One turn or mirror swaps these rows in pairs. Which row does each one swap with?
The rows were stretched afterwards, more along some directions than others.
Dem: | -13.2 |  20.0 |  -6.0 |   1.0 |   5.9 |  -8.2 |  -3.8 |  -4.0 |  -4.8 | -27.8 | -10.6 | -13.6 |  -1.8 | -10.3 | -24.8 |  22.3 | -10.5 |  29.5 |   2.0 | -13.3 |
Guf: | -11.7 |   9.6 | -23.5 |   3.3 |   8.5 |  -2.4 |  13.1 | -14.1 |  -3.2 | -13.4 |  -7.8 | -17.4 |   0.7 |  10.8 | -14.2 |  18.7 |  -4.5 |  32.6 | -13.8 |  -0.4 |
ler: | -16.4 |  10.4 |  -4.6 |  -1.7 |  18.6 |   9.9 |  20.9 |  17.2 |   0.6 |  -8.1 |   0.8 | -18.8 |  -6.3 |  -8.5 | -18.4 |   1.7 | -13.9 |  17.7 |  -4.6 |  -1.4 |
sig: | -22.9 |   7.5 |   0.3 |   6.2 |  10.9 |  -8.1 |  10.1 |  12.4 | -10.7 | -10.5 |  11.8 |  -4.0 |  -5.1 |   2.0 | -11.1 |  17.8 | -10.9 |  15.3 |   7.6 | -27.1 |
gizo: | -14.1 |  16.2 |  -0.7 |  -3.4 |   4.3 | -10.6 | -10.8 |  10.1 |   1.9 |  -9.6 |  10.3 |  10.9 |  -6.7 |  -4.0 | -16.1 |  14.8 |  -3.3 |   6.8 |   1.0 |  -9.6 |
kegu: | -17.3 |  22.1 | -10.6 |  -2.5 |  13.1 | -15.4 | -11.2 |   0.8 | -11.5 | -15.9 |  13.9 |  -1.0 | -17.0 |  -2.4 | -13.5 |  14.0 |  -4.2 |  14.4 |   4.7 |   4.2 |
Vugig: |  -4.1 |  34.0 |  -7.2 |   8.3 |  -5.3 |   9.7 |  17.7 |   6.8 |  13.4 | -12.5 | -11.6 | -14.1 |  -4.5 |   2.8 |   1.2 |  -6.4 | -16.3 |  25.6 |  -8.3 |   0.9 |
mosiz: |  -9.7 |   7.0 |  -2.8 | -14.5 |   2.7 |  -4.6 |  15.2 |   1.9 |  -9.2 |  -6.9 |   8.2 | -23.1 |   6.5 | -18.4 |  -5.0 |  -3.6 |   3.3 |   7.0 |   8.7 | -12.9 |
pude: |   5.4 |   8.5 | -10.7 | -19.1 |   2.6 |  -3.4 |  -3.5 |  -3.4 |  -2.9 |   0.5 |  16.4 |   0.9 |  -0.7 |  -8.0 |   0.5 |  -5.3 |   6.3 |   7.4 |  -1.6 |   7.2 |
Funu: |  -7.9 |   9.3 | -12.9 |  11.9 |   4.6 |   7.0 |  -8.6 |   5.2 |  -4.1 | -13.4 |  -2.4 |  -1.3 |   4.1 |  21.6 | -21.7 |  24.7 | -26.2 |  34.6 |   5.4 |   6.8 |
Num: |  -4.6 |   0.8 | -10.4 |  -0.7 |  12.5 |  -4.0 |  22.5 |   6.6 |   4.1 | -12.7 |  -1.7 |  -9.9 | -20.3 | -19.3 | -13.9 |  -0.5 | -10.7 |  15.1 |  -6.8 |   4.4 |
Fozeg: |   5.3 |  29.7 |  -1.4 |   2.7 |  -8.0 |  -2.0 |   3.4 |  -3.0 |   8.3 | -13.8 | -20.0 | -15.8 | -13.3 |   2.2 | -11.3 | -10.1 |   5.1 |  19.5 | -11.9 |  14.3 |
tuko: |   4.2 |   9.5 |  -7.2 |   9.6 | -16.6 |   2.9 |  10.8 |  -1.5 |   6.1 | -20.0 | -21.1 | -26.6 |  -5.9 |   3.6 | -20.3 |   6.4 | -11.9 |  20.2 | -11.7 |   7.3 |
Lig: |   3.3 |  14.0 |   3.4 |   0.0 | -17.1 |   0.1 |   9.4 |   4.0 |   8.8 |  -6.0 | -14.4 | -17.4 |   6.0 |   7.9 | -30.6 |   3.5 |  -1.0 |   9.5 | -11.2 |  -1.1 |
nul: | -19.7 |  11.5 | -19.0 |  11.8 |  12.6 |   0.0 |  19.7 |   5.5 |  -1.6 | -21.3 | -15.1 | -20.2 |  -4.9 |  12.9 | -11.2 |   5.7 | -17.0 |  40.6 |  -0.8 |  -5.5 |
Gireg: | -18.3 |  14.2 | -13.9 |  -6.6 |  22.5 |  -7.0 |   2.1 |  14.4 |   1.3 | -22.8 |  10.2 |   5.1 |  -7.3 | -16.6 | -13.9 |  16.1 |  -1.1 |  21.3 |   9.5 |   2.5 |
Vupi: | -15.0 |  19.5 | -15.4 |  18.2 |   3.7 |  -4.2 |  17.6 |  23.7 |   5.7 | -16.2 |   2.4 |   2.1 |  -9.0 |   1.5 |  -6.8 |  10.4 |  -7.4 |  18.6 |   8.4 | -13.9 |
gek: | -19.4 |  25.8 | -27.8 |  13.4 |  17.1 |  -9.2 |   8.8 |   2.9 |   6.2 | -20.5 |   0.8 | -10.4 |   1.8 |  10.8 |   2.8 |   8.0 |   5.8 |  34.7 |  -3.5 |  -7.5 |
kigag: | -13.4 |  23.3 |   0.3 |  22.2 |   0.5 |   7.0 |   5.6 |  11.2 |  -6.3 |  -6.9 | -11.6 | -18.0 |  -9.9 |  21.3 | -19.6 |   9.3 | -23.1 |  29.3 |   6.2 |   5.4 |
bip: | -15.8 |  26.6 |  -8.0 |   6.0 |   0.2 |  -3.7 |  -1.3 |   7.7 |   3.4 | -30.9 | -17.3 | -18.0 |   6.5 |   7.3 | -20.1 |   9.5 |  -5.4 |  24.3 |   4.0 |  -6.0 |
Mel: |  -9.8 |  11.0 | -12.4 |   7.5 |  15.8 |  -3.2 |  12.1 |  -5.4 |  -2.4 | -15.5 |  -5.5 | -15.2 | -17.4 |  -3.2 | -19.9 |   3.5 | -19.4 |  38.4 |  -3.0 |   4.4 |
rute: | -11.7 |  20.3 |   3.4 |  11.9 |  -3.4 |  -7.0 |   2.3 |   8.2 |   4.0 |  -9.0 | -13.3 |   1.6 | -14.5 |   6.7 | -19.2 |   4.1 |  -9.4 |  25.5 |   3.8 |   5.4 |
Gonub: |  -5.2 |  17.9 |  -9.5 |   1.3 |  -0.4 |  -7.7 |   1.4 |  -8.2 |  -5.7 |  -4.4 |  16.2 | -14.6 |   2.1 | -18.2 |  -8.6 |  10.4 |  10.6 |   6.1 |  -5.5 |   1.9 |
rap: |  -4.8 |   0.4 | -17.5 | -12.8 |  -4.8 | -14.6 |   1.1 | -15.4 |  -1.9 | -14.0 |  -1.7 | -10.3 |   5.5 |   0.3 | -19.4 |  19.2 |   1.5 |  16.5 |  -4.4 |  -0.5 |
Gor: |  -2.8 |   4.6 | -12.5 |  -7.7 |  -5.5 |  -3.4 |  13.9 |   8.3 |  -0.3 | -15.8 | -21.8 |  -7.4 | -12.3 |  13.6 | -15.9 |  15.6 |   4.8 |  15.0 |   1.0 |  -3.9 |
pofi: |   2.1 |  11.0 |  -3.3 |  -9.4 | -10.3 |  -9.3 |  -0.3 |  -9.5 |  -4.5 | -16.0 | -21.1 | -23.0 |  -4.1 |   4.7 | -20.5 |   2.7 |  13.2 |  12.7 |  -5.7 |   8.8 |
fud: |   3.7 |  13.6 |  -8.9 |  -1.4 | -17.5 |   1.3 |   5.8 |  -3.1 |   3.3 | -14.4 |   3.4 | -15.6 |  16.5 |   6.8 |  -2.8 |   3.6 |   4.2 |  15.5 |   3.3 |  -7.0 |
Lagi: |   2.6 |   4.8 |  10.4 | -20.3 |  -5.9 |   1.4 |   0.5 |  -3.2 |  -4.8 |  -0.6 |  12.3 |  -3.6 |   1.6 | -18.5 |  -9.6 | -11.1 |   1.7 |  -9.8 |   5.6 | -13.2 |
batup: | -15.2 |   4.2 | -12.8 |   7.3 |  -5.4 |   0.0 |   3.4 |   7.3 |  -7.1 | -24.9 | -19.5 |  -7.3 |  -3.8 |   0.1 | -11.9 |  25.8 | -10.3 |  26.5 |  13.6 | -10.7 |
rarad: |  -1.8 |   1.3 |  -5.3 | -14.7 |  -4.4 |  -2.6 |   5.0 |   3.3 | -18.6 |   1.6 |   9.7 | -22.6 |   8.2 |  10.1 |  -6.3 |   5.2 | -14.3 |  12.1 |   1.9 | -11.3 |
matop: |   9.4 |  16.5 |   1.8 |   3.5 |  -9.8 |  10.3 |   3.1 |  -2.9 |   8.8 |  -1.5 |  -2.0 | -18.7 |  -1.2 |  -5.3 |  -5.3 |   0.0 |  -7.5 |  16.2 | -13.4 |   9.4 |
mev: | -10.1 |   9.5 |  -3.2 |  17.5 |  10.3 |   7.0 |  16.9 |   4.2 |  -2.7 |  -6.7 |  -9.9 | -16.3 | -12.1 |   7.3 | -19.3 |   9.8 | -26.9 |  36.3 |   1.2 |   5.2 |
vukot: |   2.6 |   8.2 |   1.4 | -12.3 |   1.4 |  -0.7 |   7.3 |  -4.6 |  -9.2 | -15.8 |  -1.0 | -17.3 |  -1.0 | -12.2 |  -3.9 |  -1.0 |   2.1 |   6.8 |   7.3 | -19.3 |
fupu: |   9.4 |  18.0 |  -2.4 |   1.0 |  -9.7 |   0.2 |  -1.7 | -10.3 |   0.1 | -20.3 | -22.6 | -23.7 | -13.2 |   9.6 | -18.0 |  -4.6 |  -1.2 |  22.1 |  -6.3 |  11.1 |
pekal: | -16.9 |   8.4 |   3.1 |   8.8 |   1.7 |  12.5 |  -3.8 |   2.2 |  -5.8 |  -9.7 |   9.5 | -29.3 |  16.4 |   8.7 |  -5.5 |  11.8 | -28.7 |  22.6 |   2.5 |  -7.0 |
Zuzub: |  -8.9 |   9.2 | -12.1 |   6.3 | -10.7 |  -2.1 |   9.1 | -12.3 | -18.7 |   2.7 |  23.8 | -25.3 |   8.1 |  10.7 |   2.6 |   7.3 | -18.4 |  20.9 |   4.7 | -15.2 |
sug: |  -7.6 |  10.3 | -11.0 |  -1.9 |  -4.7 | -18.0 |  -2.9 |   0.5 |  -3.8 |  -9.7 |  -4.5 | -10.7 |  -0.6 |   1.8 | -17.6 |  23.6 |  16.7 |  15.8 |   4.7 |  -2.1 |
nuka: |  -5.9 |  29.3 |  -4.5 |   5.5 |   2.3 |  -6.7 |   8.7 |  -6.3 |  -1.3 |   3.7 |   7.2 | -14.2 |  -7.8 |  -2.5 |  -5.3 | -13.3 |   1.3 |  17.5 |  -9.3 |   7.3 |
gizer: | -12.6 |  11.7 |   6.2 |   4.5 |   0.7 |  17.1 |  -7.5 |   4.1 |  -7.6 | -18.5 |  -4.9 | -15.1 |   5.4 |   4.6 | -21.2 |  11.4 | -25.0 |  15.2 |   9.4 |  -8.9 |
zunut: |  -3.5 |  18.7 |   4.6 |  10.4 |  -1.2 |  16.3 |   3.0 |  -8.5 |  -7.2 |  -5.4 |  -6.3 | -28.0 |  -0.8 |  14.3 |   2.9 | -10.6 |  -9.0 |  20.5 |  -1.2 |  10.1 |
dod: | -11.5 |  16.8 |   4.1 |  -3.9 |  -9.9 |  -7.2 |  -4.8 | -11.1 | -16.0 |  -7.4 |   9.8 | -27.1 |   7.8 |  -3.8 |  -8.5 |  14.5 |   5.8 |   7.8 |  -7.6 | -17.1 |
gited: |   2.1 |  10.5 |   5.9 |  -7.3 | -10.2 |   0.7 |  -7.7 | -15.3 |  -5.2 |   6.1 |  12.9 | -20.8 |  11.5 |   2.1 |  -3.6 |   7.0 | -15.1 |  20.4 |  -7.7 |   7.1 |
gitem: | -11.4 |   2.6 | -19.0 |  -9.9 |   3.9 |   4.6 |  12.6 |   8.3 |  -4.1 | -23.9 |  -8.6 | -18.1 |  -2.9 |   8.7 |  -1.7 |  11.3 |  -9.2 |  19.0 |   7.0 |  -7.2 |
siba: |   2.4 |   1.9 |  -0.7 |  -4.3 |  -9.6 |  13.0 |  19.7 |  10.0 |   3.8 |   2.7 |  -5.9 | -22.5 |   3.5 |   2.1 |  -7.5 |  -1.9 |  -7.8 |  10.9 |  -4.4 |   3.4 |
zozi: | -18.2 |  13.0 | -14.7 |  -5.6 |  15.2 | -12.9 |  -8.7 |  -2.9 | -14.2 |  -9.5 |   9.8 | -13.6 |   4.7 |   4.2 | -23.9 |  22.8 | -21.4 |  30.8 |  -7.2 |   0.8 |
sur: |  -4.7 |   5.6 |  11.1 | -18.5 |  -4.1 | -14.3 |  -6.6 |   8.9 |   2.6 |  -1.9 |  13.8 |  -0.5 |  -1.3 | -17.2 |  -9.8 |  -1.1 |   4.4 |  -6.5 |   4.6 |  -5.0 |
tirim: |  -5.0 |  -1.8 |   4.8 |  -1.7 |  -4.2 |  11.3 |  -1.2 |  -7.9 | -16.8 |   7.0 |  23.0 | -22.2 |  13.4 |   3.1 |  -2.3 |  11.4 | -14.2 |   4.4 |   2.4 | -15.0 |
luk: |   4.4 |   7.1 | -11.3 |  -4.4 |   1.3 |  -4.5 |  -2.4 | -16.0 |  -1.7 | -19.7 |  -5.4 |  -2.3 |  -0.1 |  -3.7 |   5.7 |  -5.6 |  17.3 |   3.7 |   0.2 |  -1.8 |
pulud: |  -2.5 |   8.8 |   1.0 |  12.9 |  13.5 |   1.2 |   6.2 |  15.5 |  12.9 |  -6.2 |  -2.4 |   9.7 | -18.2 |  -4.8 | -21.3 |  13.0 | -19.0 |  21.3 |  -1.4 |   8.1 |
buser: |  -8.0 |  15.3 |  -6.1 |   6.5 |   9.2 |   0.2 |   4.7 |  11.6 |  15.9 | -13.6 | -14.6 |   0.7 |  -6.5 |   5.7 | -27.2 |  10.8 |  -9.2 |  22.7 | -11.0 |  15.1 |
mos: |  -0.1 |   3.9 |  10.4 |   0.2 |   3.3 |   6.0 |   9.6 |   3.7 |  -5.0 |   2.2 |  -4.0 |  -7.2 | -11.4 |  -6.8 | -23.9 |  15.9 | -19.0 |   9.3 |   6.9 |   9.4 |
pozud: | -11.2 |  10.6 |   4.4 |   1.1 |  13.2 |   3.4 |  -3.5 |  17.2 |   0.5 |  -9.7 |   2.0 |   2.0 | -10.3 |  10.3 |  -8.1 |  12.1 | -27.0 |  25.0 |   9.0 |   4.7 |

batup is swapped with luk
Vugig is swapped with mos
Fozeg is swapped with mev
gizo is swapped with tirim
kigag is swapped with nuka
pulud is swapped with matop
fupu is swapped with Mel
siba is swapped with buser
zunut is swapped with rute
Vupi is swapped with Gonub
bip is swapped with mosiz
ler is swapped with Lig
pofi is swapped with nul

